In the rows, 128 means zero.
Rotation paths and how fast each direction turns (deg/step):
Each turn is a multiple of 5 degrees from 10 to 175, or 0.
Each row of a path follows its step; steps can be skipped.
Rotation 1:
step 4: [145 134 130 125 117 125 135 134 123 123 131 120 132 130 129 127 132 122
 121 119 125 126 125 136 138 119 130 119 126 128 124 128 129 122 125 124
 123 133 121 118 140]
step 13: [133 141 137 131 123 122 128 117 122 124 130 135 134 139 121 127 130 123
 126 137 132 134 129 127 131 119 119 130 118 120 135 126 135 131 137 124
 120 128 134 133 134]
step 14: [127 124 121 122 125 123 134 113 128 131 132 140 126 134 127 122 125 118
 127 129 138 124 129 129 136 140 139 135 126 126 126 135 137 126 135 121
 130 128 114 130 130]
step 15: [134 132 128 138 123 125 126 128 136 135 135 134 138 127 132 134 119 124
 120 130 125 124 136 147 127 129 130 119 124 136 134 141 136 129 128 123
 132 129 130 125 126]
step 17: [131 124 134 131 126 120 142 133 128 130 124 133 130 123 137 136 128 123
 125 125 127 137 135 121 139 140 130 126 117 122 135 127 133 128 127 136
 126 119 131 122 117]
step 18: [138 139 136 121 124 128 131 129 133 145 122 134 129 120 126 133 132 127
 124 122 134 128 122 128 130 125 123 134 119 131 136 126 130 114 139 129
 125 127 130 139 136]
step 22: [129 132 123 128 121 129 144 119 125 128 134 133 132 133 133 136 128 129
 137 124 120 134 133 125 139 120 125 126 128 135 132 130 132 115 126 134
 124 137 132 115 125]
Speeds:
[127 129 126 125 124 128 129 127 126 128 131 126 127 127 130 127 127 128
 128 127 129 130 130 127 130 131 130 125 124 129 126 129 127 130 126 133
 132 131 129 125 126]
145
[127 132 122 128 128 129 127 124 129 127 128 130 128 126 128 126 127 129
 125 131 128 127 128 130 126 129 126 127 129 127 126 130 127 131 130 125
 124 129 124 127 126]
60
[130 128 127 129 131 129 128 127 130 129 133 125 126 131 124 130 125 125
 126 129 129 123 129 132 130 129 129 127 128 127 128 126 125 128 127 131
 128 126 127 127 129]
70
[127 128 130 130 126 126 129 128 131 126 130 131 128 128 128 129 126 126
 128 127 123 131 132 129 127 127 126 125 131 129 128 126 127 128 133 131
 129 127 130 127 126]
155
Rotation 2:
step 0: [125 143 127 129 120 137 131 132 124 128 135 139 129 117 122 125 123 133
 129 136 134 131 123 128 131 139 131 123 123 144 129 124 128 128 112 120
 129 131 120 132 132]
step 2: [140 135 130 128 135 131 130 131 127 133 125 134 132 136 118 133 130 115
 120 128 133 122 134 118 127 134 134 129 117 139 133 124 118 135 134 119
 131 132 116 131 136]
step 3: [132 130 127 123 130 133 134 127 132 134 131 127 136 113 127 117 118 118
 132 124 132 131 127 132 138 138 135 124 121 129 116 113 127 121 117 122
 137 129 131 123 127]
step 13: [125 145 132 131 129 127 128 136 114 123 130 139 127 129 134 125 114 122
 125 137 122 134 131 130 126 137 133 123 122 136 117 125 134 125 124 126
 134 129 114 134 134]
step 16: [129 125 133 121 122 127 136 126 121 133 137 134 132 127 137 120 115 119
 124 130 129 142 136 132 143 138 128 130 125 135 127 120 121 129 121 119
 133 138 121 123 125]
step 17: [128 124 134 138 118 132 127 128 126 127 127 123 123 124 127 136 129 121
 130 136 129 123 126 128 125 138 150 130 117 125 127 118 124 127 124 115
 122 122 119 138 131]
step 19: [132 135 133 131 125 125 131 128 120 131 131 131 127 115 124 119 129 125
 132 118 136 134 135 127 130 135 136 136 125 144 120 125 112 128 126 119
 118 123 126 119 132]
Speeds:
[128 128 129 127 128 129 130 127 131 126 127 125 129 126 129 130 129 127
 130 128 131 126 130 132 125 127 129 127 128 129 122 128 129 124 127 127
 125 123 128 128 127]
155
[127 131 126 129 129 129 124 127 132 128 132 126 130 132 128 126 131 127
 127 128 128 127 125 128 128 127 125 129 126 130 128 128 131 128 127 125
 130 127 124 131 130]
140
[129 128 128 126 130 127 131 130 130 129 129 129 127 135 127 127 130 126
 128 126 131 128 129 126 131 129 127 128 127 128 129 128 125 126 126 130
 123 127 128 125 127]
80
Rotation 3:
step 1: [126 134 119 138 126 125 122 125 130 129 137 119 131 128 124 126 116 138
 141 135 130 121 132 115 133 128 139 122 138 123 127 121 131 135 125 128
 125 120 131 124 126]
step 5: [126 123 123 130 121 121 137 122 138 117 119 124 130 128 121 137 120 127
 129 132 141 127 115 126 117 120 133 125 124 132 117 138 128 123 125 128
 134 125 125 129 129]
step 7: [116 137 121 126 132 133 129 125 126 126 128 125 138 111 130 132 132 136
 129 121 117 122 123 112 131 128 130 132 131 131 133 132 126 135 129 120
 138 126 130 135 134]
step 12: [118 126 129 136 127 123 127 129 132 116 137 130 124 129 137 127 141 133
 129 115 136 128 122 135 128 138 121 132 131 128 133 130 125 143 121 133
 129 125 127 133 117]
step 14: [136 124 126 130 127 140 120 140 118 121 123 135 125 141 128 136 127 122
 138 121 122 119 124 122 131 126 136 135 131 129 122 128 129 127 132 127
 115 119 125 132 119]
step 16: [123 125 127 132 131 126 129 137 129 124 125 123 127 126 122 119 121 113
 140 127 131 125 129 130 130 138 116 125 119 124 135 117 131 124 131 130
 134 114 139 130 136]
step 22: [129 131 131 134 143 130 119 123 134 125 132 128 133 122 131 136 121 128
 131 124 132 111 136 134 122 135 125 130 119 135 133 133 127 116 140 130
 134 127 124 122 132]
Speeds:
[129 130 127 127 129 124 130 131 128 128 128 128 125 125 130 128 125 130
 130 125 131 129 133 127 124 129 128 129 128 131 130 129 128 127 124 128
 129 125 126 127 129]
65
[128 127 130 127 125 131 129 129 132 125 128 127 126 125 127 127 126 131
 129 127 127 129 124 131 130 128 126 129 129 128 125 129 126 130 123 126
 127 130 124 129 128]
55
[128 127 125 130 129 125 126 131 127 127 128 129 129 129 132 128 133 128
 130 129 129 128 129 127 129 126 127 124 128 126 128 127 129 129 125 125
 127 134 124 128 129]
125
Rotation 4:
step 3: [123 120 121 123 118 133 137 135 130 131 136 132 139 119 118 129 124 122
 129 140 142 129 134 132 138 129 129 132 119 121 132 118 128 128 136 133
 126 138 128 123 129]
step 10: [128 119 134 120 125 135 127 127 127 132 136 123 142 131 130 142 129 126
 130 143 137 123 122 128 132 122 124 129 120 120 138 122 132 116 129 122
 129 119 122 124 131]
step 11: [124 138 114 121 130 123 126 122 125 128 140 129 127 122 125 143 131 138
 126 139 123 119 118 128 126 137 134 130 122 118 131 121 133 123 123 127
 140 125 127 132 128]
step 18: [128 143 123 129 121 119 130 129 132 129 130 130 134 123 132 127 123 128
 121 133 127 109 127 129 140 127 144 125 127 119 128 123 128 115 136 130
 129 135 131 128 131]
step 19: [139 131 121 145 131 117 119 133 139 134 133 121 126 127 126 132 122 138
 131 126 129 124 112 125 142 122 135 131 127 131 128 130 121 129 132 123
 125 133 123 128 131]
step 21: [136 128 124 122 128 132 139 127 137 140 120 139 124 134 119 137 129 125
 133 126 135 133 130 122 132 115 133 130 127 125 121 133 125 140 133 127
 134 140 129 119 130]
step 22: [131 136 132 129 138 138 131 120 138 141 134 126 141 129 126 126 122 125
 129 119 138 132 139 129 122 126 126 132 114 127 138 127 125 130 124 127
 138 136 126 123 133]
Speeds:
[128 128 123 128 127 130 128 126 124 131 129 128 128 128 129 125 130 132
 129 127 125 127 127 128 129 130 127 131 125 129 128 127 129 133 127 131
 128 130 124 131 128]
170
[128 127 128 122 127 124 128 126 124 129 127 125 129 130 127 128 128 129
 130 129 125 127 125 129 123 129 126 129 127 129 127 127 127 126 128 127
 128 124 130 128 128]
20
[133 130 129 131 125 126 127 127 128 127 131 127 126 125 128 126 128 129
 126 134 126 127 128 128 127 129 131 128 129 129 128 127 134 127 130 127
 128 127 127 130 129]
55
Rotation 5:
step 4: [127 134 125 128 130 133 130 127 140 122 126 132 136 124 122 118 132 140
 137 131 117 135 135 133 126 122 120 130 134 133 131 121 140 126 147 133
 130 130 129 125 130]
step 9: [124 128 125 134 125 116 145 125 138 140 123 131 123 125 122 122 124 134
 129 125 124 137 137 145 126 126 129 128 125 134 123 124 131 131 134 135
 122 123 126 137 126]
step 10: [131 123 130 123 138 124 137 133 132 128 130 129 129 136 128 127 121 127
 124 138 123 121 136 138 126 120 125 129 122 143 113 126 135 135 120 125
 129 118 130 132 144]
step 16: [128 133 129 136 135 132 134 131 127 126 137 129 140 121 120 127 133 130
 120 129 120 134 137 137 127 114 123 128 131 118 119 127 132 124 129 135
 134 134 128 142 115]
step 18: [138 130 136 125 134 129 139 120 133 125 126 137 136 137 126 118 118 116
 133 129 125 138 132 125 133 131 122 131 129 139 119 119 125 128 126 117
 123 129 132 134 135]
step 19: [134 141 127 123 137 130 127 136 130 130 124 127 131 124 121 115 114 133
 139 122 113 130 131 128 128 121 125 136 137 128 126 134 133 126 137 128
 127 128 124 140 135]
step 21: [133 119 130 123 122 128 137 125 145 131 131 130 136 127 128 122 128 126
 119 135 127 131 133 138 126 118 114 114 129 127 119 123 135 123 135 123
 137 124 124 126 128]
Speeds:
[128 128 128 127 131 130 129 130 126 127 126 130 128 128 124 129 125 126
 132 126 130 126 130 126 130 128 130 129 132 129 127 131 128 128 126 126
 132 124 130 127 129]
90
[127 127 129 128 130 128 126 125 127 128 130 127 125 126 129 129 123 126
 130 129 127 127 128 129 126 131 126 124 127 130 127 128 130 124 125 125
 123 126 128 129 128]
90
